In the data rows, 500 means zero.
Here is a table of points, one per row:
tensor([400, 451, 548, 678, 516, 321, 548, 227, 534, 451, 426, 490, 546, 636, 288, 516, 345, 256, 353, 516, 613, 581, 353, 761, 496, 711, 613, 353, 321, 353, 711, 711])
tensor([541, 386, 386, 483, 386, 288, 581, 415, 510, 711, 453, 598, 475, 443, 321, 581, 386, 613, 678, 353, 581, 516, 386, 617, 359, 613, 353, 418, 613, 581, 288, 548])
tensor([473, 646, 483, 646, 386, 678, 451, 540, 436, 678, 430, 485, 576, 401, 483, 548, 520, 646, 516, 646, 548, 386, 711, 623, 699, 288, 418, 288, 321, 288, 646, 418])
tensor([865, 451, 613, 516, 613, 288, 288, 526, 841, 483, 585, 392, 614, 543, 613, 288, 463, 483, 288, 743, 646, 743, 678, 539, 619, 548, 646, 548, 256, 418, 711, 711])
tensor([369, 581, 256, 386, 321, 711, 451, 407, 270, 353, 626, 539, 570, 404, 451, 613, 706, 678, 613, 678, 451, 288, 613, 341, 650, 288, 386, 581, 386, 451, 613, 288])
tensor([496, 516, 581, 451, 418, 256, 418, 576, 637, 613, 398, 419, 394, 496, 711, 321, 483, 256, 483, 548, 483, 711, 321, 523, 383, 678, 646, 548, 353, 548, 418, 581])
tensor([254, 418, 321, 256, 581, 678, 483, 460, 337, 678, 881, 598, 330, 533, 613, 516, 740, 386, 646, 418, 646, 548, 386, 315, 709, 483, 353, 711, 678, 711, 418, 353])
tensor([200, 613, 548, 451, 451, 418, 386, 351, 309, 418, 342, 436, 622, 514, 256, 418, 407, 483, 516, 321, 386, 451, 516, 340, 381, 353, 581, 646, 353, 386, 353, 256])
tensor([448, 516, 711, 678, 743, 613, 353, 685, 476, 646, 497, 575, 566, 464, 483, 288, 574, 678, 418, 483, 418, 711, 613, 368, 504, 321, 646, 321, 418, 581, 516, 483])
tensor([824, 711, 678, 743, 678, 256, 256, 359, 591, 483, 445, 310, 436, 470, 613, 288, 276, 613, 353, 613, 516, 678, 386, 567, 156, 678, 613, 256, 256, 353, 386, 516])
tensor([389, 353, 418, 581, 288, 613, 516, 358, 532, 451, 604, 618, 434, 254, 418, 581, 379, 516, 386, 678, 321, 288, 516, 485, 741, 516, 711, 321, 386, 288, 548, 386])
tensor([508, 321, 581, 613, 516, 516, 386, 282, 618, 548, 528, 421, 340, 790, 483, 353, 386, 548, 418, 613, 386, 483, 288, 541, 485, 743, 288, 548, 548, 451, 386, 451])
tensor([752, 548, 321, 548, 451, 516, 321, 582, 598, 418, 592, 472, 442, 505, 516, 613, 522, 711, 581, 678, 711, 418, 581, 601, 569, 483, 548, 516, 516, 288, 288, 321])
tensor([459, 418, 516, 711, 321, 581, 743, 791, 487, 678, 489, 473, 571, 599, 288, 483, 263, 418, 321, 256, 288, 646, 548, 600, 384, 613, 386, 288, 353, 613, 288, 451])
tensor([536, 353, 483, 418, 288, 288, 581, 545, 415, 288, 311, 609, 555, 597, 353, 711, 410, 321, 288, 743, 451, 288, 483, 556, 612, 288, 678, 711, 418, 256, 646, 711])
tensor([502, 581, 678, 321, 353, 386, 613, 484, 324, 353, 428, 753, 415, 423, 678, 516, 618, 386, 711, 288, 256, 646, 483, 672, 324, 613, 321, 483, 711, 418, 353, 678])
tensor([232, 711, 516, 451, 678, 581, 581, 394, 428, 613, 393, 418, 343, 630, 451, 451, 680, 646, 613, 451, 581, 678, 613, 400, 450, 483, 516, 581, 613, 516, 548, 353])
tensor([539, 288, 353, 483, 646, 743, 678, 381, 432, 711, 845, 401, 431, 368, 581, 451, 892, 321, 743, 613, 678, 418, 613, 388, 778, 581, 353, 451, 743, 743, 451, 548])
tensor([695, 288, 451, 743, 256, 548, 516, 384, 722, 516, 475, 573, 705, 365, 288, 386, 276, 581, 711, 353, 321, 353, 451, 815, 331, 743, 386, 256, 646, 613, 353, 743])
tensor([554, 386, 646, 353, 743, 483, 711, 541, 517, 516, 677, 519, 212, 572, 743, 451, 540, 418, 581, 516, 353, 548, 418, 606, 361, 646, 451, 646, 743, 678, 386, 678])
tensor([477, 418, 288, 256, 711, 516, 418, 436, 537, 581, 508, 506, 325, 626, 678, 711, 589, 386, 386, 516, 451, 516, 321, 369, 251, 646, 516, 613, 646, 711, 516, 646])
tensor([803, 646, 581, 483, 516, 288, 711, 425, 387, 483, 466, 522, 335, 667, 353, 646, 250, 516, 581, 418, 353, 613, 256, 494, 256, 581, 483, 353, 516, 418, 321, 646])
tensor([413, 256, 288, 353, 353, 613, 613, 596, 256, 288, 407, 876, 734, 205, 743, 678, 687, 288, 711, 321, 548, 256, 743, 575, 691, 256, 743, 678, 711, 516, 678, 483])
tensor([532, 678, 418, 646, 548, 711, 288, 712, 485, 646, 382, 318, 450, 375, 386, 386, 529, 613, 548, 386, 678, 451, 646, 196, 409, 386, 451, 451, 288, 386, 483, 288])
tensor([500, 548, 451, 353, 386, 353, 386, 437, 452, 321, 256, 401, 442, 406, 548, 548, 421, 548, 353, 386, 613, 386, 646, 460, 501, 451, 711, 483, 516, 386, 613, 288])
tensor([594, 483, 613, 613, 451, 678, 288, 563, 466, 288, 530, 493, 633, 292, 548, 613, 519, 678, 451, 581, 711, 581, 743, 567, 686, 418, 711, 516, 386, 516, 743, 386])
tensor([651, 711, 743, 581, 418, 451, 353, 742, 656, 646, 274, 646, 692, 315, 321, 483, 402, 581, 256, 581, 321, 613, 418, 573, 346, 321, 548, 386, 288, 548, 548, 516])
tensor([740, 581, 743, 613, 581, 321, 483, 592, 526, 581, 471, 408, 484, 583, 711, 353, 462, 516, 321, 386, 548, 743, 678, 795, 482, 581, 613, 288, 483, 548, 386, 483])
tensor([493, 483, 386, 711, 646, 743, 548, 531, 758, 743, 625, 508, 530, 338, 386, 288, 683, 613, 516, 418, 613, 646, 581, 632, 548, 516, 516, 288, 678, 678, 581, 451])
tensor([385, 743, 743, 711, 711, 483, 256, 407, 740, 613, 551, 176, 354, 550, 256, 256, 453, 581, 386, 516, 743, 516, 581, 308, 662, 386, 451, 516, 288, 321, 646, 256])
tensor([261, 321, 386, 288, 516, 321, 678, 388, 431, 256, 523, 549, 536, 482, 711, 646, 472, 548, 386, 581, 386, 516, 418, 431, 441, 711, 678, 678, 321, 711, 678, 581])
tensor([414, 321, 646, 581, 483, 646, 646, 554, 631, 548, 466, 715, 736, 541, 516, 353, 614, 256, 451, 483, 418, 256, 548, 631, 467, 353, 516, 386, 451, 646, 581, 711])
tensor([411, 646, 516, 321, 646, 451, 386, 589, 448, 288, 631, 311, 493, 546, 548, 581, 588, 353, 613, 353, 743, 581, 451, 221, 677, 353, 321, 743, 711, 646, 613, 321])
tensor([501, 613, 711, 548, 678, 548, 646, 662, 638, 743, 532, 334, 418, 650, 581, 256, 500, 451, 646, 256, 386, 711, 321, 526, 453, 451, 288, 646, 483, 451, 483, 613])
tensor([320, 678, 418, 516, 288, 418, 288, 438, 419, 386, 450, 578, 568, 529, 353, 711, 451, 516, 451, 646, 288, 418, 646, 491, 564, 451, 581, 418, 386, 483, 516, 418])
tensor([673, 516, 711, 386, 548, 386, 483, 556, 565, 386, 571, 378, 484, 666, 646, 678, 395, 353, 548, 613, 581, 613, 256, 527, 396, 711, 581, 743, 548, 613, 451, 613])
tensor([513, 613, 548, 418, 613, 418, 353, 493, 407, 353, 801, 384, 398, 675, 386, 386, 334, 711, 483, 451, 516, 451, 288, 411, 576, 613, 418, 613, 451, 483, 581, 516])
tensor([558, 288, 321, 256, 386, 353, 711, 560, 302, 256, 562, 621, 515, 351, 743, 743, 693, 288, 483, 483, 418, 353, 711, 581, 716, 321, 711, 678, 711, 321, 678, 418])
tensor([418, 353, 288, 386, 613, 548, 743, 617, 404, 548, 658, 660, 581, 514, 516, 743, 687, 353, 678, 288, 353, 321, 256, 416, 539, 386, 386, 711, 743, 613, 516, 581])
tensor([445, 386, 353, 288, 288, 451, 743, 343, 227, 321, 438, 635, 367, 548, 288, 711, 455, 418, 516, 451, 483, 386, 353, 475, 435, 418, 613, 743, 581, 483, 321, 386])
tensor([717, 451, 711, 548, 711, 386, 418, 744, 798, 386, 408, 827, 668, 373, 678, 386, 655, 386, 321, 711, 613, 386, 743, 560, 641, 288, 743, 386, 581, 288, 711, 678])
tensor([356, 711, 483, 613, 711, 353, 321, 664, 567, 321, 200, 383, 550, 342, 613, 678, 339, 743, 288, 711, 743, 483, 711, 481, 423, 418, 743, 353, 288, 321, 743, 256])
tensor([632, 743, 678, 418, 743, 613, 321, 580, 645, 711, 734, 192,   8, 532, 646, 256, 524, 711, 256, 548, 516, 711, 483, 333, 415, 548, 288, 483, 451, 743, 418, 288])
tensor([441, 483, 613, 386, 581, 256, 678, 202, 617, 581, 599, 415, 453, 689, 581, 418, 471, 288, 288, 646, 288, 743, 288, 506, 440, 516, 321, 613, 613, 516, 256, 613])
tensor([642, 516, 256, 288, 418, 483, 548, 501, 428, 256, 583, 296, 410, 619, 418, 613, 448, 288, 678, 548, 711, 256, 451, 423, 512, 743, 483, 516, 581, 678, 711, 646])
tensor([377, 613, 613, 288, 613, 516, 516, 491, 329, 386, 574, 360, 229, 782, 516, 516, 297, 483, 711, 288, 483, 353, 353, 207, 423, 711, 418, 711, 678, 743, 288, 548])
tensor([568, 256, 516, 516, 256, 711, 646, 135, 540, 516, 416, 709, 767, 261, 646, 418, 584, 451, 418, 256, 256, 321, 516, 816, 239, 678, 483, 386, 646, 353, 321, 743])
tensor([429, 548, 256, 321, 483, 581, 711, 162, 176, 451, 349, 455, 432, 712, 386, 646, 487, 451, 646, 288, 256, 483, 288, 418, 508, 386, 256, 613, 613, 646, 256, 386])
tensor([262, 288, 353, 678, 256, 646, 516, 537, 440, 418, 201, 813, 778, 221, 321, 743, 470, 711, 613, 743, 516, 288, 678, 404, 754, 256, 548, 256, 418, 256, 613, 516])
tensor([349, 386, 288, 646, 483, 743, 613, 627, 678, 743, 561, 550, 706, 391, 451, 321, 782, 646, 743, 386, 711, 613, 548, 352, 720, 256, 256, 418, 483, 386, 451, 613])
tensor([577, 256, 451, 516, 321, 711, 613, 488, 750, 613, 705, 600, 588, 247, 711, 483, 791, 321, 256, 711, 678, 321, 711, 854, 644, 646, 678, 581, 516, 581, 743, 743])
tensor([556, 743, 646, 711, 353, 386, 256, 609, 359, 516, 180, 385, 685, 684, 418, 548, 319, 743, 548, 711, 288, 548, 516, 364, 379, 516, 288, 451, 256, 256, 483, 353])
tensor([455, 678, 386, 743, 548, 646, 451, 828, 424, 711, 466, 399, 573, 781, 256, 321, 280, 743, 743, 321, 646, 678, 386, 444, 312, 548, 256, 321, 548, 711, 256, 321])
Along one direction, these points spread out more than along any other. Take the direction at right angles to it along which they spread out most. Go by this last direction. For each point below, how far along it does it lie, from 0 to 99? The average is 50, and the first point in the table lies past the average. One standard deviation of the points above along it is 16.
tensor([865, 451, 613, 516, 613, 288, 288, 526, 841, 483, 585, 392, 614, 543, 613, 288, 463, 483, 288, 743, 646, 743, 678, 539, 619, 548, 646, 548, 256, 418, 711, 711]) 70
tensor([824, 711, 678, 743, 678, 256, 256, 359, 591, 483, 445, 310, 436, 470, 613, 288, 276, 613, 353, 613, 516, 678, 386, 567, 156, 678, 613, 256, 256, 353, 386, 516]) 61
tensor([500, 548, 451, 353, 386, 353, 386, 437, 452, 321, 256, 401, 442, 406, 548, 548, 421, 548, 353, 386, 613, 386, 646, 460, 501, 451, 711, 483, 516, 386, 613, 288]) 61
tensor([411, 646, 516, 321, 646, 451, 386, 589, 448, 288, 631, 311, 493, 546, 548, 581, 588, 353, 613, 353, 743, 581, 451, 221, 677, 353, 321, 743, 711, 646, 613, 321]) 37
tensor([493, 483, 386, 711, 646, 743, 548, 531, 758, 743, 625, 508, 530, 338, 386, 288, 683, 613, 516, 418, 613, 646, 581, 632, 548, 516, 516, 288, 678, 678, 581, 451]) 55
tensor([455, 678, 386, 743, 548, 646, 451, 828, 424, 711, 466, 399, 573, 781, 256, 321, 280, 743, 743, 321, 646, 678, 386, 444, 312, 548, 256, 321, 548, 711, 256, 321]) 40
tensor([508, 321, 581, 613, 516, 516, 386, 282, 618, 548, 528, 421, 340, 790, 483, 353, 386, 548, 418, 613, 386, 483, 288, 541, 485, 743, 288, 548, 548, 451, 386, 451]) 39
tensor([320, 678, 418, 516, 288, 418, 288, 438, 419, 386, 450, 578, 568, 529, 353, 711, 451, 516, 451, 646, 288, 418, 646, 491, 564, 451, 581, 418, 386, 483, 516, 418]) 62
tensor([400, 451, 548, 678, 516, 321, 548, 227, 534, 451, 426, 490, 546, 636, 288, 516, 345, 256, 353, 516, 613, 581, 353, 761, 496, 711, 613, 353, 321, 353, 711, 711]) 56
tensor([254, 418, 321, 256, 581, 678, 483, 460, 337, 678, 881, 598, 330, 533, 613, 516, 740, 386, 646, 418, 646, 548, 386, 315, 709, 483, 353, 711, 678, 711, 418, 353]) 25
tensor([200, 613, 548, 451, 451, 418, 386, 351, 309, 418, 342, 436, 622, 514, 256, 418, 407, 483, 516, 321, 386, 451, 516, 340, 381, 353, 581, 646, 353, 386, 353, 256]) 51
tensor([262, 288, 353, 678, 256, 646, 516, 537, 440, 418, 201, 813, 778, 221, 321, 743, 470, 711, 613, 743, 516, 288, 678, 404, 754, 256, 548, 256, 418, 256, 613, 516]) 81
tensor([459, 418, 516, 711, 321, 581, 743, 791, 487, 678, 489, 473, 571, 599, 288, 483, 263, 418, 321, 256, 288, 646, 548, 600, 384, 613, 386, 288, 353, 613, 288, 451]) 48
